grid =
93; 101; 94; 90; 122; 59; 120; 60; 103; 80
150; 147; 150; 44; 67; 113; 62; 93; 137; 49
86; 91; 88; 103; 117; 77; 116; 76; 86; 94
95; 104; 97; 91; 125; 62; 123; 58; 99; 78
149; 146; 149; 48; 69; 114; 64; 96; 139; 54
Rows and columns are counted from 1.
row 1 col 1	93
row 2 col 3	150
row 1 col 4	90
row 1 col 5	122
row 3 col 5	117
row 4 col 8	58
row 5 col 4	48
row 4 col 2	104
row 3 col 2	91
row 3 col 1	86
row 3 col 8	76
row 3 col 7	116
row 5 col 10	54
row 3 col 4	103
row 5 col 8	96

A =
54; 53; 65; 92; 81; 81; 61; 87; 75
114; 169; 123; 139; 96; 145; 130; 116; 128
96; 134; 72; 109; 114; 113; 95; 95; 85
80; 47; 46; 54; 106; 60; 63; 109; 78
116; 99; 123; 96; 137; 123; 118; 98; 105
100; 84; 92; 80; 119; 53; 99; 85; 79
75; 117; 94; 92; 80; 117; 105; 49; 99
116; 133; 121; 102; 104; 138; 132; 115; 134
95; 130; 136; 157; 117; 133; 115; 123; 120
92; 109; 108; 95; 99; 83; 82; 102; 91
Indices start at 1.
(1, 1) = 54
(4, 6) = 60
(10, 2) = 109
(6, 5) = 119
(2, 3) = 123
(8, 1) = 116
(7, 5) = 80
(9, 1) = 95
(8, 3) = 121
(10, 7) = 82
(8, 6) = 138
(10, 5) = 99
(8, 7) = 132
(1, 6) = 81
(4, 4) = 54
(5, 7) = 118
(1, 2) = 53
(8, 2) = 133
(9, 3) = 136
(7, 4) = 92
(3, 7) = 95
(6, 8) = 85
(6, 7) = 99
(6, 6) = 53
(3, 1) = 96
(1, 5) = 81
(1, 8) = 87
(10, 6) = 83
(5, 2) = 99
(7, 7) = 105
(3, 6) = 113
(2, 7) = 130
(2, 4) = 139
(4, 3) = 46

W =
128; 118; 105; 105; 97; 91; 88; 87; 85; 88; 86; 78; 76
104; 105; 101; 103; 102; 100; 104; 92; 96; 98; 96; 89; 95
115; 102; 92; 89; 85; 71; 67; 62; 60; 56; 50; 42; 67
124; 121; 111; 112; 101; 97; 98; 91; 82; 81; 75; 82; 71
118; 124; 117; 121; 119; 110; 102; 102; 102; 112; 99; 107; 105
88; 92; 99; 95; 95; 91; 98; 97; 96; 97; 92; 97; 100
103; 95; 95; 88; 91; 93; 94; 92; 90; 92; 86; 93; 81
Rows and columns are counted from 1.
(1, 1) -> 128
(2, 7) -> 104
(3, 9) -> 60
(2, 1) -> 104
(5, 7) -> 102
(6, 3) -> 99
(5, 1) -> 118
(5, 13) -> 105
(6, 2) -> 92
(1, 10) -> 88
(4, 10) -> 81
(2, 5) -> 102
(3, 11) -> 50
(7, 2) -> 95
(6, 6) -> 91
(1, 2) -> 118
(5, 5) -> 119
(6, 10) -> 97
(2, 10) -> 98
(5, 11) -> 99
(6, 12) -> 97
(2, 9) -> 96
(3, 5) -> 85
(2, 2) -> 105
(7, 9) -> 90
(7, 1) -> 103
(3, 10) -> 56
(2, 13) -> 95
(7, 3) -> 95
(5, 4) -> 121
(4, 8) -> 91
(1, 6) -> 91

X =
array([[ 93, 107, 115,  99, 105, 118, 104, 113, 124, 131, 115, 113, 149,
        129],
       [102, 100, 106, 117, 103,  98,  86, 108,  89,  75,  82,  87,  94,
         86],
       [ 95, 123,  79,  93,  92,  96,  92,  69,  77,  84,  87,  73,  61,
         85],
       [ 60, 103,  81,  92, 121, 107, 115, 105, 109, 105, 122,  96, 128,
        101],
       [137,  97,  82,  92, 104,  93, 119,  84,  94, 122,  86, 125, 100,
        104],
       [117,  74,  81,  98, 100,  89, 125, 103,  88, 103, 115, 129, 103,
        112],
       [103,  90,  88,  80, 108, 119, 105, 121,  94,  98, 116, 110, 117,
         97],
       [ 71,  81,  95,  92,  69, 115, 122, 115, 120, 112,  87, 113, 121,
        117],
       [ 80,  98,  77,  93,  98, 106, 116, 115,  96,  95, 103, 106, 121,
         98],
       [135, 120, 112, 135, 113, 111,  85,  78, 117,  87,  84,  86,  87,
         78],
       [130, 101, 130,  94,  86,  86,  95, 106, 105, 100, 104, 114,  98,
         97],
       [ 84,  89,  93,  81, 112,  84,  72, 110, 118, 116,  90,  89,  92,
         96]])
Rows and columns are counted from 1.
(1, 1) -> 93
(8, 4) -> 92
(2, 11) -> 82
(1, 11) -> 115
(10, 6) -> 111
(5, 5) -> 104
(4, 11) -> 122
(6, 10) -> 103
(4, 13) -> 128
(2, 7) -> 86
(1, 3) -> 115
(6, 1) -> 117
(5, 13) -> 100
(9, 5) -> 98
(12, 1) -> 84
(10, 12) -> 86
(4, 5) -> 121
(6, 3) -> 81
(11, 2) -> 101
(9, 14) -> 98
(3, 11) -> 87
(1, 7) -> 104
(10, 14) -> 78
(5, 10) -> 122
(12, 10) -> 116
(5, 9) -> 94
(1, 2) -> 107
(5, 7) -> 119
(3, 5) -> 92
(4, 14) -> 101
(4, 9) -> 109
(7, 11) -> 116
(12, 6) -> 84
(7, 9) -> 94
(2, 1) -> 102
(12, 4) -> 81

data =
125; 146; 129; 134; 155; 128; 63; 113; 91; 124; 113; 66; 136
99; 157; 112; 123; 142; 98; 86; 118; 104; 134; 133; 63; 137
137; 83; 125; 138; 79; 128; 131; 54; 58; 75; 81; 68; 70
Indices start at 1.
row 1 col 1 => 125
row 3 col 9 => 58
row 1 col 12 => 66
row 2 col 5 => 142
row 2 col 2 => 157
row 3 col 5 => 79
row 3 col 7 => 131
row 2 col 9 => 104
row 1 col 7 => 63
row 1 col 3 => 129
row 1 col 4 => 134
row 2 col 4 => 123
row 1 col 10 => 124
row 3 col 10 => 75
row 2 col 7 => 86
row 2 col 3 => 112
row 3 col 12 => 68
